Some points:
{ -7, -17,  21, -50,   3,  -3, -93, -26, -30,  78, -27,   4, -62,  39, -74,  54, -10,   1, -30,  16,   7,  51,  32, -69}
{-68, -41,  26, -32,  16,  77,  12,   6, -59, -31, -47, -72,  49, -38,  19,  46, -38, -21, -10, -20, -40, -71,  14, -24}
{  8,  11,  32,  21,  31, -48, -26, -24,  46,  -1,  30,  14,  33,   5, -17,  -9,  12,  -3,  21, -27, -55, -35,  28, -15}
{   1,  -21,   33,  -36,   21,   23,   37,  -64,  -35,   42,  -43,  -62,   18,   28,   19,   24, -104,   62,  -29,   -3, -127,  -74,  -67,   53}
{ 13,  38, -25, -40, -14,  44,   3, -40,  20,   2,   3,   2,  25, -10,  49, -58,   2, -61,  43,  32,   4,  78, -29,  -4}
{-71,  -9, -13, -47, -49,  28, -46,  11,  43, -29,   9,  -7,  18, -47,  97, -25,  -8,  29, -56,   7,  20, -20,  24,  37}
{  7, -16,  15, -29, -23,  -6,  49,  53,   8,  11,  12,   8, -23, -11,  -7, -22,  -8, -20,  21,   1, -21,  31, -27,  27}
{ 44,  29, -30,  36,  -6,  20,   2,  -6,  30, -22,  12, -46,  15, -41, -15,   4, -87, -24,  50, -17,  54,   6, -17, -18}
{ 48, -65,  -8, -43,  58,  30,  14,  42,   6, -18,  24, -18, -19,   9, -28,  -7, -12,  33,  -8,  12,  -5, -25,  14,   8}
{ 30, -22, -28,  16,  50,  28,   9,  11,  -6, -12, -47, -12,  -9,   6, -17,  35,  32,  18,  -1,  11,   0,  -1,  27,   9}
{ -9,  22, -86,   9, -15,  81, -65,  83, -14, -14,   6,   3,  41, -15,  30,   2,  15,  54,  39, -32,  11,  -9, -37,   2}
{ 37,  34,   7, -90,  15, -40,  28, -32,  33,  -8, 118,  24,  20, -14, -32,  15,  12,  61, -21, -65, -58,  32, -37, 114}
{ 18, -59,  50,  30, -24, -42, -15,  25, -11,  21,  23,   4,  11, -29, -22, -23,  26,  11,  33,  29, -23, -12, -19,  45}
{ -24,  -10,  -19,   45,   19,   44,   41,   -8,   47,   32,  -74,   34,   -2,   94,    4,   86,  -28,  -74,  -29,   22,  -51,  -66,   39, -117}
{ 10, -22,  38,  29, -49,   6, -38,  -2, -34,  -3,  32, -16,  63, -17,   1,  -9,   5,   2,  -4,  -4,   8, -15,   9,   6}
{  1,   4,   1,  37,  35,   3,  27, -42, -32, -13, -17,  23, -47,  26,  -7,  45,  17,  13, -20,   8,  22, -40,   4,  63}
{ 68,  -8, -20,  -1,  -2,  15, -24,  40,   2, -15,   2, -40, -22, -53,   2, -52, -12, -12,  -6, -30,  43,   0, -44, -35}
{ -8,  15, -19, -63, -88,  27,  20, -22,  65,  -9, -36,  28,  10, -28, -19, -22, -36,  -6, -25,  42,  15, -29,  21, -62}
{-11,  46,   8,  22, -14,  11,  39,   9, -16, -20, -16,   8,  52, -22, -39,   2, -21,   2, -37,  31,   7,  33, -18,  12}
{-40,  -1,  38,   2,   9,  14, -29, -52,  19,  33,  15, -34,   3, -48,  43, -26,  74,   6, -23, -45,  -3, -25,  -6,  48}
{  1,  25, -83, -21,  29,  29, -33,  69,  -7, -17, -35, -37,   0,  21,  -7,  44,   0,  29,  19, -21,  22, -38, -17,  -4}
{  1,   1,  33,  19, -28,  -1,  35,  56, -34,   6,  31,  29,  25,  -7,  46,   0,  11,   8,  10,  14, -33,   5, -12,  13}
{ -6, -30,  42,  26, -23, -46, -17, -12,  -9, -22, -19,  -4, -27, -16,  -4,  30,  28,  -5, -17,  -9, -22, -18,   0,  29}
{-48, -13,  17,  20,  25,   4,  -8, -14,  21,  -5,  27, -34,   6, -14,   0, -12,   6,   6,  29,  16,  -2,  33,  19,  34}
{ 34,   8, -13,  35,  24,  67,   7,  20,   2,  40, -36,  36,   8,  -2,  -3,   4,  -4,  37, -34, -52, -12,  33,   2,  10}
{-20,  38, -75,  41,  12,  46,   8,  41,  10,   9,  12,   8,  13, -36,  19, -15, -25,  54,  -6, -15,  30,   0,  15, -44}
{ 19, -24,  51,  35, -47,  -9,  23,  -9,  18,  33,  24,  10,  16,  46,  36,  -7, -24,  29,  25, -22,   7,  21,  -3,   3}
{ 31,  17,  21, -19, -24,  20,   1,  10,  12,   1,  12,  -9, -40,  -7,  34,  14, -35, -24,  43,  14, -22,  40,  -3, -29}
{-12,   4, -35,  23,  31,  -8,  30, -20, -25, -24, -19,  18, -24,  10,  -4,  33,  44,  32,  10, -41, -16,  23, -16, -25}
{ 11, -46, -48, -22,  -2, -31, -44,   1,   5, -50, 100, -10,  63, -13, -73,  -9,   7,  33,  17, -19,  29,  -9, -31,  -1}
{ -2,  10, -25, -34,  -6,  62, -13,  86, -30,   5,   2,  -6,  18,   9, -18, -20, -41,  13,   9,  22,   8,  46,  12, -17}
{  1, -26,  -2, -17,  20,  -8, -23, -37,   6,  58, -21,  53, -35,  -1, -15,  31,  25,  -8,  93, -40, -21,  34,  42, -28}
{ 65,  59, -28, -53, -11,  22,  64, -13, -34, -29,  20, -32, -31,  15,  30, -32,  75, -60, -36,  24,  16, -12,  28,   5}
{ 19,  -5,  -6, -12,  29,  -3, -18, -14, -24,   8, -21,  20,  17, -16, -14, -13, -16,  22,  35,  -5, -14,  -5,  20, -12}
{ 31, -26,  34,  -8,  -8,  -9,  13,  70,   9, -10,  28, -12, -41, -14,  -6,   4, -23,  14,   6,  56,  23,   6,   5, -27}
{  2,  47, -39,  64, -56,  -3,  52,  22,  64,   9,  12,  -3,  -1,  20,  -6,   2,  27, -22,  12,  51, -65, -27,  17, -42}
{-58, -14, -14,  -7,  -6,  52,  37,  10, -37,   8,  36, -10, -23,  -7,  46, -15,  -1, -26, -40, -11,  -4,  24,  29, -17}
{-10, -25,  15,  -5, -63, -27,  35, -12,  43,   6, -41,  20,  53,  -9, -89, -36, -49,  10, -19, -34,  30,  27, -21, -42}
{-93, -34,  52,  -9, -14, -32, -26, -47,  52,  25,  -7, -46, -22, -67,  49, -71,   8,  34, -34, -23,  15,  30,  -3,  26}
{ 55, -12,  16, -63, -41, -34,  23,  18, -11, -16,  -4, -53,   6,  19,  13, -57,  20, -31, -17,   7,  -7,  51,  73, -14}
{ -2,  20, -23,  19, -10,  31,   4,  11, -19, -35,  -6,  36, -35,   7,  27,   3,  22, -12, -19, -57, -29,  -7, -66, -10}
{-29,   0, -37,  -4,  10,  -9,   3,  30,  -2,  -4,  -1,  34, -24, -37,  22,   8, -36, -12,   7,  10,  13,  58,  13, -21}
{-16, -46,  -9,   3,  47,  37, -35, -36,   3,  44, -37,  36,  12,  22, -31,  22,  41, -31, -10,   8,  20,  -1,  -2,  37}
{  1,  28,  14,  37, -37, -60, -11, -40, -21,   7, -30,  -6,  15,  28,  25,  61,  13,   7, -26,  30,   1,  -1, -21,   8}
{ 40,  11, -61,  22, -11,  75, -56,  -8,  10,  52, -43,  30, -15, -43, -32,  13, -54, -24,   4,  -9,  44,  19, -13, -10}
{  0,  28, -57,  -5,  46,   1,  21, -19,   6,   7,   5, -25,  -2, -13,   2,  47, -41,  -7,  -5, -56,  55, -47, -12,  14}
{  2,  30,  10,  -4,  13,  11, -33,  64, -35, -15, -10,  12, -18,  36,  24,  31,  17,  33,  35,  19,   2, -11, -28,   9}
{ 24, -20,   3,  36,  -1,  -2,   4, -71, -30,  25,  -7,  26, -14,  -4,  22, -24,  23, -18,   5,  21,  13, -36, -17,  16}
{  4, -19,  23,  25,  13, -29,  -9, -51,  -7,   3,  22,  29,  54, -26, -16, -38,  -7, -55,  13,  23,  28,   1, -13,  16}
{-32,  -3, -47,  57,   3,   4, -31, -15,  29, -47,  17, -20, -25, -22, -28,  10,  38,  41, -20, -19,  -4, -11, -26, -46}
{ -1, -34,  28, -21, -30, -10,   2,  -6, -22,   5,  67,  36,  12,   1, -13,  -9,  -7,  -7,  27, -26, -15,  32,   8,   8}
{-10,   2,  35,  -7,   0,  -3,  -7,  19, -32, -17,  14,   6,  -9,  13, -12,  -9,   7, -47,  14,  17,  -9, -28,  -1,  -8}
{-18,  16,  49, -15, -21,  -9, -25,  52,  -3, -17,  20,   0,   4,   0,  -3, -40,   4, -10,  37,  20, -28,   2,  -8,   9}
{ 53,  58, -24, -33,  16, -35,  28, -41, -24,  -6,  22,   2, -19,  32, -27,  69,  -6,  16, -27, -12,  -6,  10, -27,  60}
{ 50,  39,  16,  12,   2, -15, -23,  21,  -9,   1,  -9,  -3,  10, -10,  15,  15, -16,   0, -16,  40,  25,  34,   6, -28}
{ -33,  -11,  -88,  -32,   -9, -113,    5,  -21,   60,   13,  -11,  -43,    5,   26,   29,  -98,   -5,  -22,  -22,    5,  -37,   38,  -68,  -46}
{ 41, -14,  25,   5,  23,  39,  52,  33, -19,  51,  49,  12,  58,  52,  30, -27,  39,  13,  -2,  10,  16,  15,  44, -18}
{  0,  35,   3, -18,  -2, -15,  -6,   0, -16, -36, -54, -26,  -5,  25, -23,  -8,  26,  19,  69, -20,  -3, -61,  26,  43}
{ 17, -15,  30,  21,  42, -39,  -1, -48,   8, -27, -31,  -7,   1,  -8,  -1,  23,  43,  -6, -25,  33, -16,  -5, -27,  -3}
{-50,  23, -62, -39,  34,  60, -30, -11,  16,  -4, -38,  -7, -12, -25, 104, -20, -28, -28, -96,  18,  78,  -4,  50,  85}
{  3,  -2,   6,   3,  13,  21, -16,   7, -25,  19,  12,   6, -17,  18, -20, -36,  16, -11,  -2,  11,  25,  33,   7, -23}
{-27,   6,  33,   0,  29,  -3,  -5, -37, -10,   1,  -4,  35, -44,  15,   0,  21,  43, -27,  36,  10,   5,  19,  11, -10}
{ -4,  15,  47,  11,  17, -27,  14,  -5,  -7,   2, -19,  28,   0, -30, -14,  11,   8,  35,   4, -14,   4,  19, -24,  -4}
{ 36, -50,   0,   9,  10,  27,   2,  16, -23,  11,  35, -19, -46, -37,   9,   9,  -3,  64,  21,  34,  -9,  -6, -28,   7}
{-58, -33,  38,   0,   4, -69,  53,   6,  49,   4, -23, -34,  -6,   1,  26,  18, -22, -26, -12, -18,  43,  -8,   1,  -6}
{ -2,  30,  -1, -35, -14,  -4, -18,   2,  18,  10, -33, -13, -25, -23,   9, -11,  33, -31,   5,   7,  -6,  18,  13,   2}
{-14, -18,   8,  -5,  13,  31, -53, -19,  45, -31,  25,  32,  10,  51, -63,  31,  43,  44,  22,  30,  -8,   7,  35,   0}
{-20,   8, -25, -15,  21, -19,  28, -17,   5,  -9, -51,  36,  -4,  21, -32,  -9,  10, -24,   9,  16,  62,   2,  15, -15}
{ -11,   26,   51,   85,   39,   38, -127,  121,   76,  -40,   59,   15,   37,   52,   17,  -10,  -60,  -80,   69,  -41, -110,  -68,   49,   38}
{ 14, -21,  58, -14,  23, -50,  51, -58,  23, -44,   3,  38, -15,  12,  17, -28,   2, -14,  38,  33,  10,  34,  14, -34}
{-75, -13,  -4,  50, -16, -49,  17,   3, -12, -12,  45,  12, -83,  12, -43, -28, -36,  14,  -6, -26,  -8,  42,  63,  46}
{-22,  73,  42,   6,  36, -42,  -8, -43,  -5,   5,   5, -11, -18, -46, -73, -45,  19, -21, -87, -45,  31, -14, -32, -58}
{ 19, -10,  10,  -3, -35,   1,  -8, -25, -32, -15,  34, -40,  14,  -9,   3,   7,  14, -16, -20, -19, -22, -70, -26,   3}
{  8,  13, -21, -22,   8, -21,  26,  28,  -6,   7, -28,  41, -31, -15,   5,  -8,  -6, -11, -41,  10,  35,  -4,  20, -35}
{ 32,  -6, -52,  55,  -3,  -3,  13, -38,   9, -14, -28,  47, -13,  12,  26,  18,  16, -22, -37,  27,   8,   2, -25,  33}
{ 30,   7,   6,  -5, -53, -47,   5, -35, -71,  32,  56,  -3,  24,  88,  24,  58,   0,  42, -21,   9,  -6, -46,   5,  24}
{  8,  32, -25, -34, -30,  10,  18,  33, -28,  -2, -23,  27, -11,   2,   5, -12,  11,  25,  39,  25, -11, -20,  10,   5}
{-15,  17,  46,   8,  19, -20,  52,   3, -16,  26,  -7, -18, -13,   3,  -5,  36,  27, -24,  13,  41,  26,  10,   5,  21}
{-57, -59,  22,  -8,  -4, -43,  28, -27,  23, -22, -64, -67,   6,  85,  -3, -38,   7, -38,  11, -11,  46,  16,   4,  -8}
{ 46,  -5,  -2,  51, -20, -54, -11,  35, -15,  15, -17, -17,  86, -26, -23,  47, -60,  53,   6, -13, -29, -38,   3,   5}
There is one direction along which these points spread out most. Take the direction at right angles to it along which they spread out most. Then take the direction at right angles to both along which they spread out most. Go by this last direction. For each point below, how far along it does it lie, from 0 to 99? 50 is the average, and the first point above lies past it. One standard deviation of the points above along it is 16.
{-75, -13,  -4,  50, -16, -49,  17,   3, -12, -12,  45,  12, -83,  12, -43, -28, -36,  14,  -6, -26,  -8,  42,  63,  46} 41
{  8,  11,  32,  21,  31, -48, -26, -24,  46,  -1,  30,  14,  33,   5, -17,  -9,  12,  -3,  21, -27, -55, -35,  28, -15} 54
{ 17, -15,  30,  21,  42, -39,  -1, -48,   8, -27, -31,  -7,   1,  -8,  -1,  23,  43,  -6, -25,  33, -16,  -5, -27,  -3} 67
{-14, -18,   8,  -5,  13,  31, -53, -19,  45, -31,  25,  32,  10,  51, -63,  31,  43,  44,  22,  30,  -8,   7,  35,   0} 62
{-20,  38, -75,  41,  12,  46,   8,  41,  10,   9,  12,   8,  13, -36,  19, -15, -25,  54,  -6, -15,  30,   0,  15, -44} 39
{ 34,   8, -13,  35,  24,  67,   7,  20,   2,  40, -36,  36,   8,  -2,  -3,   4,  -4,  37, -34, -52, -12,  33,   2,  10} 58
{ -2,  10, -25, -34,  -6,  62, -13,  86, -30,   5,   2,  -6,  18,   9, -18, -20, -41,  13,   9,  22,   8,  46,  12, -17} 35
{ 46,  -5,  -2,  51, -20, -54, -11,  35, -15,  15, -17, -17,  86, -26, -23,  47, -60,  53,   6, -13, -29, -38,   3,   5} 57
{-15,  17,  46,   8,  19, -20,  52,   3, -16,  26,  -7, -18, -13,   3,  -5,  36,  27, -24,  13,  41,  26,  10,   5,  21} 63
{ 36, -50,   0,   9,  10,  27,   2,  16, -23,  11,  35, -19, -46, -37,   9,   9,  -3,  64,  21,  34,  -9,  -6, -28,   7} 45
{-16, -46,  -9,   3,  47,  37, -35, -36,   3,  44, -37,  36,  12,  22, -31,  22,  41, -31, -10,   8,  20,  -1,  -2,  37} 71
{ -24,  -10,  -19,   45,   19,   44,   41,   -8,   47,   32,  -74,   34,   -2,   94,    4,   86,  -28,  -74,  -29,   22,  -51,  -66,   39, -117} 99
{-48, -13,  17,  20,  25,   4,  -8, -14,  21,  -5,  27, -34,   6, -14,   0, -12,   6,   6,  29,  16,  -2,  33,  19,  34} 37
{-32,  -3, -47,  57,   3,   4, -31, -15,  29, -47,  17, -20, -25, -22, -28,  10,  38,  41, -20, -19,  -4, -11, -26, -46} 50
{ 44,  29, -30,  36,  -6,  20,   2,  -6,  30, -22,  12, -46,  15, -41, -15,   4, -87, -24,  50, -17,  54,   6, -17, -18} 39
